In the rows, 128 means zero.
Each path is a new rotation, seen through one point. The rows after it are directions, each followed by how far the rotation turns it, in degrees per step (0 if it stays put).
Each turn is a multiple of 5 degrees from 10 to 175, or 0.
Each row of a path follows its step; steps can be skipped.
path 1
step 3: [127 117 120 128 134 125 143 138 130 128 132 130 116 146 118 123 123 123
 126 121 134 137 119 130 128 121 131 119 129 127 120 140 113 140 125 121
 124 139 131 118 116 135 126 123 141 119 133 132 119 120 133 137 122 128
 136 129 120 134 133 131 120 131 122 128]
step 4: [148 138 131 133 133 134 119 117 120 120 128 133 127 124 137 132 130 141
 135 135 141 120 132 123 116 132 130 128 135 120 126 126 130 138 116 140
 129 142 132 125 126 126 135 124 125 121 133 131 117 123 118 125 128 121
 117 117 123 131 113 137 127 130 138 128]
step 6: [134 121 129 119 131 128 144 130 125 118 129 133 124 136 143 121 123 117
 128 124 142 127 136 127 116 121 126 136 122 133 114 121 116 143 117 120
 122 126 130 114 127 131 123 128 137 114 129 133 126 134 131 130 134 126
 121 117 126 133 121 138 138 133 134 127]
step 7: [146 133 127 124 137 129 117 124 132 138 113 126 116 121 128 141 123 129
 120 133 129 114 125 121 133 128 133 128 135 121 138 134 125 129 116 129
 127 132 131 140 122 136 125 126 113 128 125 133 112 126 135 131 118 132
 119 119 129 134 122 140 122 117 123 127]
step 8: [124 123 137 132 135 143 136 130 130 124 144 131 131 135 131 121 120 126
 117 122 136 132 135 124 126 137 130 124 115 121 128 128 113 126 128 115
 127 132 127 130 120 118 130 129 132 127 124 116 119 144 127 131 131 123
 128 121 134 111 141 139 126 117 141 132]
step 10: [144 147 134 141 132 128 139 136 126 140 122 133 137 125 119 137 122 124
 124 140 126 122 137 112 126 127 129 116 129 122 141 129 128 124 127 117
 128 135 131 127 120 134 132 115 133 129 130 131 116 129 126 129 134 124
 120 120 126 121 128 138 123 125 140 126]
step 11: [126 121 123 124 138 133 131 121 143 128 138 134 125 128 138 116 122 148
 131 118 128 130 132 122 132 123 131 128 118 139 122 131 119 131 136 133
 123 126 132 131 113 120 130 130 138 128 135 124 122 144 123 116 116 132
 134 122 120 132 133 142 118 125 127 129]
step 14: [129 121 133 130 133 134 140 117 131 146 143 136 115 128 132 119 131 128
 124 121 123 126 116 134 129 126 137 129 124 123 129 124 112 146 127 114
 125 126 132 129 123 124 123 122 134 123 129 110 128 128 118 129 116 128
 135 119 127 125 116 135 124 130 124 130]
step 15: [145 136 123 124 139 121 128 126 124 110 128 133 131 135 130 126 119 116
 146 130 135 126 116 120 127 129 131 119 134 127 118 126 126 130 117 132
 114 129 133 117 113 121 123 127 119 131 130 139 117 131 134 140 133 125
 124 130 126 126 124 139 137 124 124 130]
step 18: [135 125 125 133 145 113 137 129 128 122 124 132 118 129 121 132 129 115
 122 126 136 129 123 119 140 127 139 123 133 127 124 129 126 129 123 131
 131 124 150 125 124 140 133 126 122 126 131 137 132 130 137 135 124 137
 121 119 119 136 139 143 135 123 140 131]
Speeds:
[131 129 129 124 128 129 130 123 128 130 125 129 127 125 127 130 129 127
 126 127 126 128 129 125 126 128 125 129 126 128 132 128 129 125 128 132
 129 130 127 127 126 127 134 126 125 129 128 127 125 124 124 129 129 131
 124 130 129 128 130 126 128 128 130 129] => 125
[128 130 127 130 128 128 126 128 126 128 131 128 128 128 128 129 130 132
 129 130 124 132 127 128 128 125 131 129 128 130 125 130 129 128 128 126
 127 129 128 125 123 127 127 126 131 128 131 130 126 123 124 126 125 129
 129 133 126 125 125 126 127 130 129 126] => 35
path 2
step 0: [129 137 130 132 131 122 115 117 115 136 116 138 124 122 153 114 125 137
 143 126 131 122 135 126 125 128 120 134 136 125 148 142 134 130 135 132
 126 124 122 133 136 135 138 125 132 122 124 132 122 128 111 124 118 126
 123 117 132 124 140 125 127 129 116 125]
step 1: [120 136 126 123 117 126 135 131 119 125 124 132 130 129 126 107 132 130
 132 139 123 126 102 130 134 113 122 120 127 134 143 128 116 132 139 128
 125 126 117 132 128 122 136 133 121 129 129 132 129 135 111 125 139 124
 110 139 128 123 127 115 129 121 114 137]
step 2: [134 133 124 113 130 141 116 139 120 119 125 125 134 105 139 111 129 113
 135 128 124 133 126 131 125 135 135 136 127 131 137 135 128 125 130 131
 131 130 123 139 139 125 125 135 127 123 136 140 120 124 103 132 133 134
 130 117 125 123 142 138 129 122 122 135]
step 4: [128 132 115 114 118 136 117 138 130 128 131 138 123 133 127 115 128 124
 128 138 125 127 110 132 131 113 127 131 128 133 131 120 116 121 133 138
 113 131 129 131 154 124 124 132 125 122 129 138 132 117 117 141 133 138
 116 131 136 129 136 126 118 117 130 130]
step 6: [124 121 122 125 124 121 121 132 126 126 122 129 119 139 124 125 129 128
 135 128 133 114 127 134 126 110 106 142 118 116 141 135 118 133 141 134
 114 128 120 132 130 129 127 123 136 113 136 129 118 132 119 130 128 126
 114 127 140 120 129 114 129 113 128 140]
step 9: [129 139 146 124 116 123 139 135 123 120 131 130 110 130 144 118 140 133
 135 130 132 118 117 135 135 116 121 134 126 116 130 122 119 127 134 119
 123 131 124 132 141 132 132 133 126 120 132 124 118 126 111 132 137 128
 119 130 133 123 145 124 129 109 125 128]
step 11: [129 131 131 109 127 117 121 135 126 131 134 134 136 134 137 121 129 130
 120 128 134 107 126 125 134 131 124 133 125 132 143 134 132 125 130 120
 126 143 132 131 119 132 133 141 134 107 135 133 118 124 112 148 124 128
 116 117 131 125 133 119 139 120 124 132]
step 12: [120 141 120 133 109 123 121 137 141 129 121 134 118 134 139 117 138 122
 133 140 133 122 119 118 130 125 123 150 134 121 138 120 121 137 124 138
 136 125 125 129 140 125 130 131 123 123 138 137 121 112 119 131 130 126
 118 132 129 120 137 129 120 123 120 117]
step 15: [113 143 127 122 110 135 111 132 123 132 116 144 115 116 138 124 135 133
 127 134 138 132 112 118 126 130 116 135 114 124 131 136 108 130 134 132
 118 117 130 138 132 136 127 130 131 127 131 124 124 122 124 120 135 126
 126 128 127 119 128 134 123 132 118 129]
step 18: [119 133 120 114 126 142 121 145 124 124 120 130 124 113 139 129 133 120
 125 142 126 141 134 130 135 127 124 126 124 126 128 138 115 134 130 131
 128 128 126 131 127 138 130 132 139 126 139 138 129 122 109 127 128 125
 118 133 133 116 145 116 127 119 109 137]
Speeds:
[129 131 128 130 126 126 130 131 130 127 133 127 125 130 130 130 130 130
 129 126 127 125 130 125 126 127 127 130 130 126 126 126 131 129 127 126
 128 128 128 129 123 129 128 133 127 127 128 127 128 128 131 129 126 128
 129 127 130 130 128 129 129 122 128 129] => 25
[129 129 131 131 129 128 128 128 130 129 129 129 128 128 129 129 128 127
 129 128 127 129 123 132 126 128 128 129 125 128 129 127 127 130 128 127
 131 125 135 131 129 130 126 128 129 128 125 133 129 126 130 125 130 128
 123 132 129 127 127 126 127 126 128 129] => 130
[125 127 127 126 127 127 126 132 126 126 128 125 130 129 126 129 127 126
 130 128 129 131 128 127 128 132 129 130 124 126 127 134 128 126 128 128
 125 129 132 128 125 128 130 130 129 125 130 128 126 126 131 125 130 129
 128 124 130 126 125 128 129 128 128 129] => 90
[130 131 132 126 127 129 131 129 126 124 129 126 127 125 129 129 127 129
 129 129 130 132 128 129 129 128 128 126 128 129 128 130 129 130 128 125
 129 130 127 126 126 126 134 132 125 128 127 134 129 129 125 130 128 131
 127 130 127 126 131 127 126 130 127 128] => 45
path 3
step 1: [111 125 137 134 132 130 127 121 144 136 128 129 124 124 144 141 125 123
 114 118 135 120 132 149 133 120 131 114 134 131 122 137 123 130 128 136
 124 123 125 124 131 133 145 129 133 122 136 124 134 111 130 135 127 130
 125 127 129 115 132 129 116 119 128 136]
step 3: [135 114 128 120 119 121 111 121 128 146 119 126 119 133 132 128 133 128
 131 125 134 132 121 140 115 119 130 131 144 118 122 130 120 113 117 127
 122 119 134 132 123 124 116 118 125 137 130 132 132 124 129 139 123 127
 134 129 121 122 146 118 125 130 138 131]
step 4: [122 107 127 119 134 128 110 118 137 125 132 132 121 126 134 135 131 135
 128 116 130 130 132 129 110 129 123 108 141 135 117 123 116 120 121 133
 114 116 125 124 130 133 119 127 127 133 130 126 123 119 122 130 131 131
 127 123 122 124 140 140 122 124 131 115]
step 6: [125 119 143 127 123 129 128 129 149 145 122 128 119 111 137 120 133 116
 120 125 122 119 127 148 126 117 120 131 127 134 134 132 118 127 117 128
 125 124 123 131 119 130 127 129 122 122 128 113 138 123 131 121 137 126
 139 129 139 123 138 115 133 130 130 126]
step 9: [120 113 128 130 139 136 119 129 148 147 135 134 119 129 126 136 129 133
 121 122 117 132 124 131 130 120 122 119 132 136 127 126 114 129 131 138
 130 123 131 117 129 131 123 131 139 136 130 124 142 111 119 120 132 122
 124 143 119 124 134 127 116 125 132 138]
step 11: [129 132 141 120 124 122 117 117 134 134 127 129 118 121 122 132 124 121
 112 131 122 128 129 152 107 128 127 134 141 131 114 125 120 137 114 119
 132 112 124 136 131 125 129 129 122 127 127 140 137 129 131 123 123 134
 132 122 123 116 140 124 125 130 132 127]
step 12: [131 119 137 118 120 131 105 123 132 136 133 134 113 129 112 133 129 125
 123 113 120 128 135 132 124 119 126 124 135 139 127 133 119 126 131 117
 124 124 118 134 132 129 134 138 129 122 135 134 126 109 120 120 125 135
 126 121 122 113 130 130 127 121 117 114]
step 13: [121 117 127 128 128 134 121 124 130 135 127 118 115 138 118 121 125 124
 122 106 125 129 136 137 124 127 125 120 126 132 138 140 126 112 133 125
 124 123 129 121 131 135 135 137 117 125 134 129 124 115 124 132 136 120
 129 126 127 115 139 106 128 115 126 142]
step 14: [128 124 131 117 131 134 136 117 146 137 127 116 123 126 133 133 128 123
 118 122 119 125 118 148 122 124 124 117 127 138 120 133 126 118 124 139
 126 125 115 106 132 126 128 128 124 122 119 127 136 117 131 142 136 125
 127 129 125 119 134 111 124 128 140 130]
step 18: [127 117 130 130 141 130 131 116 144 148 132 125 125 132 133 136 132 123
 125 115 116 128 133 140 129 132 130 130 134 131 127 139 125 125 115 129
 138 120 129 129 137 144 140 120 112 131 134 127 131 140 125 125 128 123
 127 122 123 124 133 115 139 116 116 121]
Speeds:
[125 129 124 127 127 127 129 129 130 126 127 132 130 127 126 128 128 127
 130 128 122 126 127 129 128 128 128 126 131 131 128 128 129 128 129 131
 126 128 125 127 129 127 126 129 129 128 127 124 129 123 125 128 125 130
 129 128 127 129 125 130 126 129 126 122] => 140
[126 127 130 126 130 127 126 127 127 128 130 130 130 128 123 129 128 129
 130 126 125 126 127 128 128 125 129 130 132 122 123 129 128 130 127 130
 128 125 131 130 127 130 130 126 130 130 128 127 128 130 132 127 126 128
 127 127 125 126 125 128 127 124 128 129] => 45
[130 127 127 131 127 131 125 130 127 133 125 130 127 129 126 126 129 127
 131 130 125 128 127 127 130 126 125 130 128 124 132 126 125 124 131 127
 126 130 128 130 125 128 127 127 129 130 127 125 128 124 128 125 129 127
 129 127 129 129 130 126 129 128 127 131] => 110
[123 128 128 129 127 124 125 128 127 132 127 133 129 130 131 127 130 128
 123 127 129 126 130 126 126 128 130 127 128 129 128 126 125 126 128 127
 127 130 128 126 127 130 125 127 131 128 125 127 127 133 130 131 130 130
 129 130 129 128 125 128 131 129 126 128] => 20
[128 131 131 126 125 129 125 129 127 127 125 131 131 129 128 128 125 127
 127 128 129 127 124 129 127 126 129 126 128 129 131 127 128 132 125 124
 130 127 128 127 124 125 131 127 129 128 130 128 129 128 129 127 123 128
 131 127 133 127 128 128 131 128 131 127] => 80
[131 130 128 129 129 129 130 126 130 124 126 132 127 127 123 128 128 129
 125 129 130 129 128 128 127 127 128 126 126 129 129 129 127 131 126 129
 129 131 130 130 128 129 124 130 131 127 125 128 126 128 127 124 127 127
 130 132 123 125 129 125 130 127 127 130] => 25
path 4
step 2: [131 138 139 132 134 137 123 129 119 113 121 118 117 127 115 137 111 121
 115 131 132 118 114 124 127 121 127 136 116 128 137 127 124 117 125 125
 130 137 131 130 122 118 127 119 130 126 119 134 129 136 132 136 128 143
 131 124 133 126 134 134 133 121 122 140]
step 3: [126 119 128 128 131 121 125 124 123 122 130 123 123 116 120 120 115 114
 128 121 142 118 127 132 118 134 137 129 116 132 122 118 127 113 122 126
 117 121 134 122 135 121 127 132 126 123 113 138 137 120 129 138 133 123
 123 133 122 136 115 119 124 115 125 130]
step 4: [143 119 125 122 132 128 126 132 134 121 131 125 137 118 140 116 137 126
 134 124 132 136 132 127 117 131 131 127 113 140 135 129 128 130 126 124
 128 131 126 133 134 120 132 129 135 128 122 145 122 138 122 134 128 115
 135 127 115 134 128 124 123 122 150 114]
step 5: [133 136 118 129 129 138 137 129 114 125 115 106 129 136 141 118 142 132
 125 126 129 130 125 124 135 118 114 126 118 134 136 124 125 130 138 118
 133 139 125 125 122 112 129 124 131 122 136 136 135 132 136 124 135 127
 135 120 122 130 136 133 127 121 128 128]
step 6: [131 142 133 132 124 124 140 123 121 130 123 120 134 124 124 129 128 124
 119 125 154 130 121 119 132 125 126 126 120 127 124 124 119 115 136 126
 116 136 131 131 131 126 122 117 124 122 141 126 141 128 131 131 128 127
 120 127 122 109 117 118 136 131 115 129]
step 8: [120 113 126 128 125 138 116 131 128 136 123 121 128 128 133 122 122 125
 128 122 128 139 117 128 114 134 121 131 133 134 126 113 120 127 126 118
 135 135 132 132 120 120 118 140 128 131 114 135 140 135 134 132 125 128
 128 120 118 147 127 130 121 110 125 128]
step 9: [124 116 119 125 116 143 138 127 136 125 127 129 140 134 142 120 125 116
 136 119 130 128 125 130 124 126 119 127 122 125 126 134 129 123 121 124
 118 136 135 128 123 114 117 126 120 127 128 134 141 128 139 127 131 117
 124 123 115 117 128 118 127 135 138 113]
step 10: [137 134 118 138 137 128 142 143 136 124 126 131 127 136 135 134 128 129
 123 129 134 132 128 120 128 125 123 129 117 127 118 136 130 123 145 136
 131 132 118 132 109 119 123 117 129 121 141 131 131 126 129 137 134 118
 127 129 130 130 142 114 136 128 139 126]
step 13: [126 115 138 134 145 138 130 137 138 124 126 137 134 127 125 131 121 135
 132 124 127 124 126 126 127 124 120 132 132 130 129 128 131 137 138 115
 138 140 141 137 125 128 128 133 125 124 125 131 132 138 136 133 113 117
 123 116 125 137 149 121 128 129 129 114]
step 14: [127 129 114 130 136 144 144 127 133 120 128 126 131 137 132 136 100 118
 131 136 122 125 124 134 132 126 120 126 131 131 128 123 129 119 125 124
 118 130 132 134 117 126 130 125 122 116 131 143 133 130 128 122 138 133
 116 119 126 136 140 133 130 132 119 128]
Speeds:
[127 128 126 129 126 129 125 128 128 128 127 125 127 127 125 127 130 129
 125 124 127 128 126 126 128 130 127 126 129 126 134 129 131 131 127 125
 126 129 129 128 127 127 124 128 124 128 131 127 126 129 131 128 126 125
 132 127 128 129 128 131 128 130 130 126] => 95
path 5
step 3: [122 121 127 132 107 127 110 131 125 115 122 130 122 125 121 122 130 118
 136 133 116 127 138 131 122 137 124 126 132 118 128 126 127 127 124 144
 128 118 116 123 120 127 130 124 118 120 127 127 123 119 136 123 119 135
 138 127 115 128 130 119 136 129 123 116]
step 6: [120 133 133 125 122 125 127 139 134 118 118 122 135 135 120 116 115 128
 133 126 129 133 127 132 139 129 129 134 118 126 126 119 120 127 124 123
 122 131 136 142 125 129 129 113 115 117 133 119 142 123 138 129 114 132
 139 131 126 136 118 133 140 116 121 135]
step 7: [126 133 120 130 116 143 115 117 118 122 136 122 121 117 123 131 127 118
 124 125 133 130 116 126 128 125 128 132 125 132 133 135 133 129 121 124
 121 139 124 134 125 124 125 123 128 147 126 136 118 126 126 145 127 135
 141 122 122 140 133 133 140 112 124 131]
step 8: [117 132 123 136 121 131 115 122 113 123 120 139 141 126 138 126 131 131
 136 139 138 131 133 129 133 120 133 127 113 120 127 119 120 118 127 126
 121 119 133 119 128 129 140 116 121 135 129 131 118 130 132 114 119 123
 128 130 127 135 119 114 128 122 124 127]
step 12: [123 119 117 121 118 128 127 129 123 104 131 120 127 118 131 136 120 111
 129 129 135 140 128 124 134 126 124 137 118 123 135 132 138 138 122 124
 131 126 124 130 119 123 129 128 133 130 132 113 123 123 143 118 123 142
 135 132 139 127 125 129 136 130 132 123]
step 13: [128 147 121 125 133 124 122 122 118 134 129 129 122 120 126 120 132 126
 134 142 133 148 139 116 121 131 125 124 124 128 130 131 126 123 124 132
 125 131 123 133 113 123 120 130 117 125 121 135 107 128 129 127 112 116
 132 121 124 134 125 126 135 134 138 128]
step 14: [122 117 122 124 131 113 123 117 125 126 128 135 139 136 131 128 122 133
 133 140 153 133 114 124 125 125 119 126 134 120 140 132 131 133 121 128
 140 123 120 131 128 129 133 123 130 122 125 123 135 126 135 116 129 120
 131 124 118 134 132 129 128 114 130 113]
step 15: [133 123 132 121 127 129 126 139 139 128 123 127 118 117 132 124 121 126
 134 131 137 142 127 123 125 118 130 139 122 137 134 125 127 149 127 133
 122 136 132 135 131 144 125 139 116 127 136 124 131 136 134 125 119 115
 126 122 131 145 122 129 142 133 123 128]
step 16: [119 136 131 120 130 124 127 126 133 126 129 132 122 126 118 121 129 119
 134 140 137 141 115 128 122 130 128 137 128 137 134 108 144 122 137 130
 128 124 129 130 120 120 129 120 117 137 126 135 131 125 129 121 132 137
 141 113 122 132 130 137 120 114 132 137]
step 18: [136 131 118 115 118 127 134 126 110 132 127 128 131 110 126 138 122 131
 137 130 141 139 132 117 121 131 123 134 125 124 132 124 117 118 134 130
 124 130 126 126 128 136 134 132 126 137 135 121 130 130 124 120 128 132
 141 111 130 140 122 136 116 139 131 130]
Speeds:
[130 127 130 128 128 128 126 128 127 127 128 125 122 128 129 128 130 130
 129 130 127 127 129 127 130 131 129 127 130 128 128 128 126 131 130 128
 128 130 125 127 130 130 125 130 128 128 125 133 125 128 132 133 126 126
 127 127 126 128 131 127 131 130 125 130] => 175
[128 128 128 126 128 126 128 127 123 130 129 128 131 126 126 130 129 132
 126 130 132 127 130 125 126 129 128 126 128 129 124 124 127 130 130 128
 132 129 128 129 128 127 129 132 127 128 127 124 128 128 125 128 127 128
 130 132 125 125 128 126 131 128 130 128] => 80
[129 126 128 128 124 128 129 128 128 127 127 129 129 128 127 131 125 129
 132 128 126 127 123 127 125 127 124 130 129 127 128 131 124 130 125 125
 129 125 131 128 127 128 127 132 126 124 130 128 128 127 130 130 129 130
 129 130 130 126 127 126 129 127 127 132] => 130
[125 130 129 126 129 129 128 129 126 129 134 132 126 127 128 126 128 132
 129 127 131 129 126 132 128 123 127 130 127 127 127 127 128 127 129 131
 127 125 131 125 124 125 126 130 129 129 126 131 127 127 127 130 127 128
 128 127 128 128 129 126 126 130 129 130] => 130
[130 126 132 126 131 127 130 126 128 131 129 130 129 129 129 126 128 129
 126 131 127 130 127 127 131 132 126 130 128 126 133 127 126 126 131 129
 129 124 127 130 128 124 132 124 128 126 128 128 129 126 128 132 127 129
 130 128 127 127 126 130 129 128 127 131] => 145
[131 125 127 132 127 131 127 129 126 132 128 125 130 128 126 125 126 125
 129 130 126 129 129 123 129 127 125 130 126 129 127 128 130 127 129 131
 127 126 131 125 130 129 127 129 127 130 128 130 127 127 126 125 126 128
 126 128 126 131 130 127 128 132 129 131] => 140
